rotation steps, each row followed by its count of steps:
The counts run from 0 to 419.
[-14 -23   7   3  -4  -5  13  -3  -2 -13  -6   1  26  14  18 -10 -25   7
  17  15  19   9   7 -16 -12   8  26  24  23   2   0  11  -2   9   6   3
 -18  13 -10   6  14   4  -6  15   6   7  15 -35 -26  16 -41   6   7   4
 -27 -10  38 -20 -10 -15  -2   2   5 -21  29  -5  -7  25   1 -13] : 339
[ -7  10 -21   4 -25 -26 -17  -1  15  26  14 -24 -13  31 -21   6   4  -2
   1  17  -8   6  15  11 -10  11  -4  -9  -7  -7 -10 -11 -19  27  17 -11
 -13 -13   1   9 -20 -13  -1   4 -20   1   1  -3 -16 -25   7   1  -6  34
  13  -5 -35   2  14  27  -4  -3   0  -6  25  12   1   1  16 -37] : 216
[ 18  18 -27  -7 -19 -36 -15 -24 -10  39   7   6  12  20 -16  -4 -11  24
   7  13  -9  23   4   0  10  -2 -12   3  -2  11 -14  -9  -6 -10   0 -13
 -19  -6  17  12  18 -10  27  -9 -28   1   5  34   8 -18  16  10 -10   0
  13   1  -1 -25  -8  35   9 -20  -1 -26  10 -13   8   0  13   8] : 21
[ 10 -13 -26   9 -32  -2  24   3 -11  -2 -33  -2 -19  10  13   2   2  21
   0  10  -8  20   0   4 -19   6   8  -2  -1  38  -8  19  11   6  10  -8
 -12 -34  -5  14  13 -29  25 -19  -8  -9   0 -23   4  14 -14  44   8  -8
   0 -26   7   4 -25 -11  15  -8  -2   2   5 -10  30  -2   3  13] : 238
[ 12   0 -12  24 -30  12  16  -4  15  19  -5   6 -10   1 -16  29  18  -2
  -3 -17  -8  16  14  14   1  35 -11   7  14  26 -35  11   6  -2  15  14
 -16  16   5  29 -28   1  -6 -22 -22   2   3  39  15  -9   9   3  -6  14
  -1  13 -17  -4  21   4 -15  10   6  12  -2  10  24 -10  19 -18] : 207
[ -3   9  12   0 -12  -3 -17  -9   9  16  22  11  43  16  -4 -12  -9  28
 -12 -15  -7  13   0  12  -5   4 -24 -19  -4 -12   5 -17  13  -5  -5 -12
  19   0 -11 -17 -17   8  -8   1 -18 -22   0  11  13 -19 -27 -32 -10  -9
  14  25  -5 -23  46  23 -38   8  18 -24  -2  15  -1   6  10   6] : 316
[-16  11  -2  -6   2   5 -21 -39 -21  19  -3 -13  26  11   6 -22 -29  16
  -8 -19   0  18 -32 -26  -8  -9  -6  -1   9  -5   9   5  13 -20   8 -15
 -14   0 -28  16  -4  11 -21  10  11 -16  -7  25  20  26  -9  -7 -12 -10
  -8   8  -9 -27  30 -17 -31  11   0 -11 -10 -13   6  14  12   4] : 121
[-39  14  -5  -2  13  -7 -23 -11   2  -4  35 -15  30  20   0 -12  -4   7
  14 -10   6  13  -2  -5 -12   8   3  -1  -8 -20  27  -5  -5  12  -1  -2
   3 -10  20   2  -5   4 -14  15  27 -24   9  11  -9 -31 -16 -10  -8  15
  16   4 -28  13  26   2 -34   1  13 -48   9   0   6   7  -1 -13] : 110
[  1   9 -17  10 -16 -15   8 -16  -3  19  -2 -19  -9   0   2   5 -11   1
 -14   1  -8  18 -19   8 -18   3  -1  -1  43  28 -12   2  15  30   2 -15
 -38   9  13  30  -2 -28   7  10 -18  -5 -16  23   8 -11  18  42  -2  22
   0  27 -10   6  -5 -10  -9 -10 -20   9   7   0   5   3  13  -2] : 12
[  9   4 -13 -13   4  18 -43  13   4  13   1  -8   6  13 -22  12  25  -8
   6   2  11 -16  16   3  38   3   6  -6 -16 -20   7  -5 -26 -10   6 -12
  36 -29  10 -18   6   6  -5   6  23   9   9  -2  28  -4  19 -19 -21 -16
   9 -20 -17   8  15  12 -12   1  25  11 -24  -4   2  -8 -12  -2] : 72
[ 20   9 -41  14 -23   9  -1 -23 -14  28 -19 -18 -27   9  -1 -13   4   1
 -13 -18 -26   8  15  15   7  23 -10   5  29  -2  -1 -11   8  14   7 -24
  -6   9  -1  16 -14   2  14  -4  -7  25   2   9  13  -8  23  20 -12   3
 -11  18 -10  22  26 -14 -11  -8  -5  25  -3 -24  24 -14   6  12] : 414
[-30  28  -2  -5   1  11  -2  -3   7  -8  19   8  18  26  38 -32  -9  -4
  -3 -22   3   3  -8  29 -19  17 -13  16   8 -11  15 -26  -1  37   3   1
  -2  11  11  -2  -5  15 -15  -7  20  23   5  -5 -18  -9 -23 -18  12  -2
  -5  34  -3  11  10 -17 -24  24   6 -19   7  -6 -18  20  -8 -17] : 304
[ 10  10  -9   3 -25   3  -7  29  14  10  -7   9 -14  16  16   7  12  11
   3 -11  -5 -29  25  28  -5  -4  -1  13  11  -4   8 -25  -8  24  16  -1
  28 -25  23 -20   8 -10  25 -15  -6  13  22 -17  11 -19  11  13   2   7
  19  -1   0  32 -11  -2 -11  -2  25   2 -18  10  23 -22 -28  18] : 61
[-10  16  -5 -19 -12 -18  23 -18  -4 -14   7  -4  28  16  15 -36 -41  17
  -3   0  -6   3  -7  -8 -24 -19  -6   2 -14 -10  13  -2   6   6  18  11
 -18 -12 -32 -19  18   0  -7  -5 -22 -19   0 -24 -19  27 -25   4  13   6
 -11 -14  24 -20  -4  -5  -7  -1  -2 -27   1   0  -5  16   1  11] : 131
[ -4  -9  16  -1   5 -22  15  14  18  -2  23  -9   5   0  -8   2 -27  13
  17   3  12 -18  17  -6 -26 -19  -8   7  29   6  -3 -14   9  23  23  18
 -11  10   0 -16  -5  -8   6  16 -33 -22  -1  -1  -9 -20  12   3  12  45
   8 -19   7  12 -14   2   2  -3 -12 -38   3  31 -13 -10  -1   8] : 357
[-21  29   5 -15 -20 -29   4 -16 -10  11   0   8  43  23   7 -22 -21  17
  -6   8   9   7 -19 -12 -23 -26  10   3  -6  -7  21   2  -1  -3   5   0
  -2  -9 -17 -10  16   1 -10   2 -25  -3   3 -17 -10  15 -35  -2   5  -9
   2  -7  32 -40   4  -1  -7   0  17 -23  12   4  -5  24   9  -3] : 128
[ -3 -38  16   3  13  -1 -16 -14 -15   1  -4  -9  36  -2 -18 -10  -8   7
   9  19  16  27  -1 -27   0  14  26   3   7  -1   6  18   2 -21 -19 -18
   5   5 -14   4   9   6  -9  21  19  -9  11  -7   1  18 -38 -10 -15 -13
 -14  -3  18 -41  22  10 -14   4   8 -14  28   1 -13  25   9  -8] : 333
[ 12 -10   9  -7  30 -17 -22 -11 -13  21  15 -17   8 -17 -31   4 -15   1
  11  12  20  -5   8 -23  21 -20  -1   2  34  -2  -4   1   4 -14   3 -17
  -1  22   6  -2  10   4   6  39 -12  -1   0  34  21 -16  35  -5 -19  12
   5 -15   3 -11   2   3   5 -14 -14 -17 -10   8 -25 -12   9  15] : 367
[ -3  12 -24  -5  -6  40  -5  -3   5 -18 -14   0 -14   5  11 -14   8 -14
 -17 -17  13  -6 -10  15  17  12   9 -10  -3  -7  -4   9  -4   8  17 -13
  -4 -16 -27 -11   8   7 -13   8  41  14 -17 -34  24  29   5   3  -6 -26
 -13 -10 -11  21  11 -26 -11  18   1  25 -26 -27 -15  16  -1 -11] : 83
[ -1 -17  24  -2   5 -27  20  19  19  -2  16 -19   2  -5  -4   9 -22  15
  10   0  11 -23   3  -5 -29 -14  -4  10  35  13  -2  -7   9  18  14  14
 -10  15  -5 -11  -4 -13   4  26 -36 -21  -3   0  -4 -18   8   7  14  42
  11 -19   2   9 -14  -1  -5   0 -10 -22  -1  36 -13 -18  -4   7] : 358
[ -5 -13  -2   4  21   2   9   3   7  -1  22 -11  -1 -16 -26  14  16 -17
   8  16  12  30  -4   0   1  16  -7 -16  -4  30 -34  10  10   2  -4   3
 -26  14  13  17 -36  -3  -7  14   2  -3 -11  41  -1 -13  13  -5 -10  13
   8  11 -21 -28   3  13  17  12 -21 -20  17  19 -14   6  24 -33] : 1
[ 23  15   9 -14 -11 -15  18  -2  21  11   0   5   8  14  13  -6 -31   9
   5 -10   3 -43  10   4  -3  -2 -19  22  35  -9  -3  -6   2   8  25  13
 -10  24   3 -17   8   8  -2   2 -37  18   7   2  -2   8  20 -15  16  30
 -17 -11  32  14  -5  -8  -5  -2  -3  13 -18  13 -25 -19  -6  15] : 167
[  1   6 -15  14 -34 -16  34  -2  20   7  -3  13 -13  15   8  -2  18   2
   4 -12  -6   5   9  34  -9  39   0  23  20  23 -16   5  -2  25   2   3
 -31  31  27  25 -10  -3   8 -12 -16  19   2   5  -5 -34 -16  11  17  10
 -13   3  -3  21  -1   1   2   6  -1   3  20  -3   2  -8  15 -17] : 201
[ -4 -28  15   8  -5  -2  25  -5   1 -10  -8  -1   2   7  29 -23 -32  20
   3  -8  15   8 -10  -9 -28   1   6  20  31  26 -13  13  13   6   6   8
 -28  17 -24   9  11  -5  -7   5  -2  -8   3 -20  -8  22 -37   4  21  10
 -29 -16  21 -10 -13 -15  -4  14 -14 -20  20   2 -12  13  -4  -1] : 342
[-16   1  -6  14   6  37  14   2   7 -27  16   2  20 -13  -3   8  12  -1
  -4 -32   3  21   9  12  -6  20  -1  -8  -9   2  -1   7  19  -7   4  20
  10  -8   8  -2 -14   3 -20  -4  23 -37  -3  17  15 -10  -9   6 -16  -4
  14  14 -17   6  31 -23 -34  10  15 -27 -19  10  32   3  -1   8] : 103
[-11  22  -3 -15 -18 -15  19 -21  -7 -11   2   6  38  19  15 -30 -36  13
  -1   7   1   3  -2 -10 -21 -23   1   5  -9 -21  18  -7   2   6  21  12
 -12 -11 -27 -21  19  -3  -7  -2 -24 -11   7 -28 -17  27 -30   5   9   6
  -8 -12  30 -21  -1 -10  -7  -8  11 -29   7   1   2  20   1   6] : 130
[  7   0  23  -7  17 -16 -10   4 -13  31  -5   9  22   7   2  -1  -1  18
  21  -3  22 -21  -7 -12   0 -11   2  22  44   4   6  -2   4 -10 -10  -4
   7  44  22  -8   4  10  -2   5 -12  36  19  32  14 -11   4 -24   1   5
  -4   8  44 -21  -3  -5   6   5  10  -6   6  10 -15  -8  -9  10] : 160
[ 21 -30 -17   1  17  16  32 -14   3 -22  -3 -11 -12 -32 -14  -9   9 -34
 -17   6   1  12  16  11  20  35   1   0  21  -1 -14  12  13  12   1 -14
 -20  30   1  -4  -5   4   3  19   5  17 -12   2   3   5  12  14  -6  -7
 -22  -5   3  23   9  -4  13  -1 -28  25  -4  -6 -32   3  13  -2] : 188
[  0  14 -30   5 -24 -21 -22  -2  12  27  24 -17  -4  28 -29   4  -2  -3
   7  19 -10  11  25   8   4  12  -7  -1  -7 -14 -13 -15 -24  26  20  -1
 -10 -10   6   7 -17  -8   3   3 -21   4   6   5 -11 -26  18  -4 -12  38
   9  -5 -31  -4  11  24  -3  -2   0 -21  22   9   8   2  20 -35] : 215
[  3 -13  27  -3  27 -21 -12   3 -17  30   1   1  15   2   4  -5  -2  20
  20  -9  17 -14 -13 -11  -9 -11  -4  19  35  12   6  -1  13 -13  -9 -10
   8  42  12  -2  -4  13   0   6  -8  26  16  40  15 -14   0 -28   5  -2
   1   5  32 -19  -4  -3  11  11   4  -7   5   9 -21 -14 -11  15] : 159
[-41  15 -12   2  -2  -3 -11 -21   5  -7  13 -31  26  18   9 -14 -23   3
   3 -12   0   2 -11  -9 -12   5  17   7  21 -28  25  -3  -9  22  12   2
 -13  -6   9  10   7  -8 -21  24  23 -20   8  -9 -11   0 -12  20  -2  31
  -6   6  -9  17  26 -21 -52  -7  13  -9   0  -5  14   8  -4  -9] : 114
[ -9 -20   2   2  -2   0  20  -9   2 -16  -4  -2  22  14  24 -22 -31   6
  18   4  17   8  10 -14 -13   5  18  26  26  -5 -10   6  -1  12   9   8
 -23  14 -14   2  17   6  -4  13   9   6   6 -30 -24  19 -32   6  11  18
 -26 -13  33 -11 -13 -16  -7   4  -9 -27  22  -8  -9  27   0  -6] : 340
[  9   5 -21  11 -16  -9   3 -17  -5  22 -11  -9  -6   0  -4   8  -5   1
 -11   1  -7  16 -14   3 -10   5   2   4  46  25 -11   2  18  21   4 -10
 -37  10  20  31  -2 -27   6   6 -19   2 -10  25  13  -1  27  45 -10  17
  -2  35  -2  -2  -1 -11 -11 -14 -14  10   4   2  14   5  17  -4] : 13
[  1   5  -1 -23  -2 -43   8 -17  -2  15  -5 -11   1   9 -10  -8 -11   1
   2  22  12 -12 -14  -4   6 -10  16  16  30   3  12  10  -9  14  -6 -23
 -21  27  13  -2  31  -8  12  30 -26  13  -7  -3  12 -14   5  15  13  -3
 -16 -32  18  15 -23   3  16 -20  -4  15   5  -9 -44 -11   5   3] : 374
[ 11   5 -25  22 -32  12  36  -7  23   1  -7   8 -15   8   5   7   9  -7
   6 -24  -9   6  28  23   0  42  -2  22  23  16 -29   2  -1  17  18  22
 -29  28  20  23 -10   0   4 -13 -14  13   8  11  -7 -12   6  21  10  19
 -17   3   1  20   4  -8  -7   2   0   6   5  -3  13 -12  12  -7] : 203
[-20 -13  11  -5  29  29   7   2  -1 -22   4 -14   2  -8   9  -8  20 -20
  -5 -14   6  14 -25   6   5  34  -4   2 -11   6   7  18  11  -5 -10  -7
  12  -1   2   2 -17  17 -22   2  43   2   2  23  13  12  -9 -22   5 -32
  -6  10 -17  -1  19 -17  -9  39   6  11 -19  -4 -12   0 -19 -14] : 295
[ -3   8   8   0 -15  -7 -15  -6  11   6  19  15  56  16 -14  -3  -5   9
  -6  -4  -4   9  17  13  -2   5  -2  -8  -2 -29  16 -19   3   4  -3   0
  21  -5  -5 -19  -4   3 -13   5 -24 -17  10  -1  -1 -15 -30 -11 -16   2
  11  23  12 -18  43  22 -38  -5  29 -25   7  18   7  16   9   3] : 318
[ -9   5  -9 -19   2  -6 -46   9   7  11  10  -9  -4  24 -13  -4  21   3
   4   9  14 -17  -2   7  30   5   4  -7 -18 -16  12  -9 -29   1   4 -26
  31 -29  -1 -19  10   4   0  11  29  11   8 -12  27 -17   4 -30  -9 -18
   6 -32 -27  16  14  16  -3  10  20  11 -13  -5 -20 -10  -9 -13] : 74
[  1  18 -15 -12  -7  48  -3   6  -6 -11 -12  27   7  -3   6   0  32  -8
 -19 -14  22  16 -11  13  18   8  10 -16 -10   6  -5   9   5 -10   1  -7
   8 -11 -18 -12   1  13 -14  -3  36  17 -20 -12  28  18 -14  -8 -20 -44
  -5   4   0 -12  19 -26   0  19  16   5 -16 -13  -6  19   5 -13] : 87
[-11  -8  30  -2   4 -17   7  27  10   7  15  13  25   0 -10  16 -10  17
  22  11  22  -9  19  -2 -27 -19   5   6  20  15 -10  -5  11   2  12  22
  -3  17   7 -16  -1  -6  -3  12 -31  -8   4   4  -8 -25  -8  -5   3  27
  14 -11  20 -23 -19   3   7   1   2 -47  11  37  -6   1   3  -2] : 354
[ 19 -27  -9   3   5  13  23  -6  -2  -2  -9   4  -1 -27 -17   5  36 -21
  -9   8  10  24   3  14  19  38   4  -4  16  22 -15  15  17  -1 -17 -25
  -9  39   9   7 -13   8   3  14   6  24 -13  24  18  -7   1  -1 -10 -24
 -14   4   5  -4  14  -2  15   7 -13  21  12 -10 -30   5  16 -11] : 191
[  9 -30  23  12   5  13  18   3  -4   2  -4  11   3  -8   9  -2 -20  29
   8 -14  14  11  -2 -13 -19   1  -8  10  25  37 -28  12  28 -22  15  16
 -14  15 -32   2  -9   8  -4  -1  -9 -10   0  18   7  12  -9 -10   5   7
  -6  -7  17 -36 -13 -15  10  26 -15 -34   3  16  -4   3   2  10] : 347
[ 20 -24 -15  -2  -3   6   0   5 -11  13 -18 -35  -8 -10 -26  22   4 -18
  -1  39  -1  22   5 -18   6  18   6   2 -25   8 -11  28   0 -18   6  -4
   4 -32  -4  10  12 -18   7 -16 -15  -6  13  24   8  38  19  10  -4 -10
   4  -8  -8 -37 -15  19  23   1   4  18  -9  -2  20  -4  -4  -3] : 34
[-13 -31  20  -6  38 -20  18   8 -15 -24  18 -30  14  -8  13 -27 -20  -2
  26  15   5  -4   7 -13 -29  -2   0  14  15 -11  22   1  11  16  -8   0
   5  11  13 -17   3  -5   8  17  -1  -6  16  -7 -28  -8 -13  -4  19  17
  -4 -15  19  10 -15  -3   8   0 -11 -31   8  15 -18  -1 -21  11] : 147
